Look-ups in named tables: a row name and a column name give one cell, copied from the table.

duzasi:
|  | tafa | tunob | kof | pizakab | finibik |
|---|---|---|---|---|---|
| zot | 174 | 162 | 134 | 203 | 195 |
| tofepi | 78 | 142 | 163 | 125 | 164 |
| kuf | 122 | 218 | 161 | 164 | 127 |
| lazese | 203 | 163 | 103 | 152 | 102 |
| zisi | 81 | 121 | 136 | 87 | 127 |
| val | 156 | 162 | 81 | 194 | 201 |
| zumuta | 159 | 87 | 90 | 134 | 172 |
| tun | 155 | 82 | 170 | 127 | 161 |
| puno | 192 | 60 | 130 | 144 | 182 |
| bifopi | 121 | 219 | 112 | 141 | 98 |
| boz | 139 | 166 | 223 | 130 | 102 |
| vegadu | 144 | 139 | 175 | 103 | 86 |
| kadoza | 227 | 170 | 143 | 180 | 115 |
| tepu | 125 | 100 | 194 | 150 | 198 |

tofepi, kof -> 163
zisi, tunob -> 121
kadoza, tafa -> 227
bifopi, pizakab -> 141
lazese, tunob -> 163
tepu, kof -> 194
puno, tunob -> 60
Row with the largest finibik: val

fubo.csv
,fev,rap
gev,4249,8445
tig,4433,7949
bot,6257,3037
sif,4588,7531
lofad,6457,2497

lofad, fev -> 6457
tig, fev -> 4433
sif, rap -> 7531
lofad, rap -> 2497
gev, rap -> 8445
bot, rap -> 3037
gev, fev -> 4249
sif, fev -> 4588
bot, fev -> 6257
tig, rap -> 7949
Which row has the largest fev? lofad

ronepi =
|  | nam | leguso | fakato | vad | rurepu | lep |
|---|---|---|---|---|---|---|
| vikigi | 81317 | 51699 | 72222 | 80798 | 50816 | 49932 |
| pedage | 80310 | 87871 | 60592 | 6820 | 39890 | 37359 |
| vun | 53013 | 59250 | 51202 | 52794 | 24527 | 73375 |
| dusum | 45589 | 76476 | 46223 | 44853 | 40316 | 72168 |
| tul | 74905 | 40984 | 56557 | 76255 | 47741 | 56639 |
| zuz | 66323 | 58179 | 37373 | 53691 | 70651 | 29879 |
| gulerus | 40836 | 32716 | 53250 | 66970 | 51103 | 22090 |
| fadofeg | 54443 | 28901 | 37426 | 49168 | 71403 | 91404 |
| vomu | 54021 | 67524 | 79607 | 41563 | 76043 | 88904 |
| fimin | 74701 | 80508 | 49594 | 16133 | 33536 | 48757 |

What is the rurepu of vikigi in ronepi?
50816
What is the nam of vomu in ronepi?
54021
What is the rurepu of fimin in ronepi?
33536
What is the leguso of dusum in ronepi?
76476
What is the rurepu of zuz in ronepi?
70651
What is the nam of gulerus in ronepi?
40836
What is the vad of dusum in ronepi?
44853
What is the vad of vikigi in ronepi?
80798
What is the fakato of tul in ronepi?
56557
What is the rurepu of vomu in ronepi?
76043
What is the lep of vomu in ronepi?
88904
What is the fakato of gulerus in ronepi?
53250
What is the lep of fimin in ronepi?
48757
What is the fakato of dusum in ronepi?
46223
What is the nam of vun in ronepi?
53013
What is the leguso of tul in ronepi?
40984
What is the lep of vikigi in ronepi?
49932
What is the vad of gulerus in ronepi?
66970
What is the lep of gulerus in ronepi?
22090

davev =
	lel	guz	rete	movofa	bopopo	ronudu	kebuto	teni	mafeno	zegadod
kagegum	204	159	113	208	149	156	171	176	205	126
dosuno	190	244	214	96	128	143	209	175	163	168
zop	123	105	138	255	166	190	131	171	128	179
topos	180	205	176	172	156	202	175	162	133	170
zibaser	205	153	144	129	157	134	179	172	148	179
zasud	176	190	188	165	173	170	89	149	164	220
dum	161	163	178	132	159	173	151	162	153	146
zategov	183	168	145	219	167	186	140	184	116	134
mutad	197	197	152	174	171	151	250	127	185	165
ketuga	173	181	135	170	166	172	174	175	148	159
zegefi	198	176	202	148	172	183	186	190	111	129
nikudim	116	104	166	147	161	213	203	207	175	63
mup	178	185	184	117	175	127	127	158	107	135
rafo	173	180	140	182	175	139	165	154	172	194

What is the lel of mutad in davev? 197
What is the mafeno of rafo in davev? 172
What is the bopopo of zategov in davev? 167
What is the rete of dosuno in davev? 214
What is the zegadod of zop in davev? 179
What is the teni of dum in davev? 162
What is the zegadod of mup in davev? 135
What is the teni of nikudim in davev? 207
What is the kebuto of dum in davev? 151
What is the movofa of topos in davev? 172
What is the mafeno of dum in davev? 153
What is the bopopo of mup in davev? 175
What is the movofa of mutad in davev? 174

Table pon
	zil	gulopog
gerefe	73	73
zama	-69	-37
zudagip	-4	-7
gis	19	42

zama, zil => -69
gis, gulopog => 42
zudagip, gulopog => -7
gerefe, zil => 73
zama, gulopog => -37
zudagip, zil => -4

fedig:
cols = filob, pir, fofoso, suk, sesopun, fid, denak, deludak, lak, mep
tuf: [0.55, 0.61, 0.56, 0.55, 0.39, 0.54, 0.58, 0.30, 0.49, 0.72]
dur: [0.37, 0.57, 0.55, 0.43, 0.36, 0.51, 0.57, 0.49, 0.68, 0.68]
gisi: [0.36, 0.53, 0.57, 0.36, 0.33, 0.47, 0.56, 0.56, 0.77, 0.65]
teful: [0.32, 0.59, 0.48, 0.44, 0.36, 0.60, 0.69, 0.46, 0.62, 0.62]
fip: [0.30, 0.61, 0.48, 0.36, 0.35, 0.58, 0.69, 0.53, 0.70, 0.54]
nevivi: [0.39, 0.59, 0.49, 0.49, 0.35, 0.57, 0.64, 0.38, 0.57, 0.68]
vukuba: [0.37, 0.45, 0.53, 0.25, 0.28, 0.41, 0.56, 0.62, 0.79, 0.63]
vot: [0.38, 0.52, 0.54, 0.24, 0.28, 0.45, 0.62, 0.59, 0.77, 0.58]
tirefam: [0.40, 0.48, 0.57, 0.43, 0.30, 0.46, 0.57, 0.54, 0.72, 0.75]
lev: [0.40, 0.48, 0.57, 0.44, 0.30, 0.46, 0.58, 0.53, 0.71, 0.75]
gezekeb: [0.34, 0.57, 0.54, 0.40, 0.36, 0.52, 0.58, 0.51, 0.71, 0.65]
sido: [0.30, 0.62, 0.46, 0.37, 0.36, 0.58, 0.70, 0.52, 0.69, 0.53]

filob of teful: 0.32
filob of tirefam: 0.40
fid of gisi: 0.47
fid of vukuba: 0.41
fofoso of fip: 0.48
filob of nevivi: 0.39
mep of gisi: 0.65
filob of tuf: 0.55
sesopun of fip: 0.35
deludak of lev: 0.53
deludak of vukuba: 0.62
fofoso of vot: 0.54

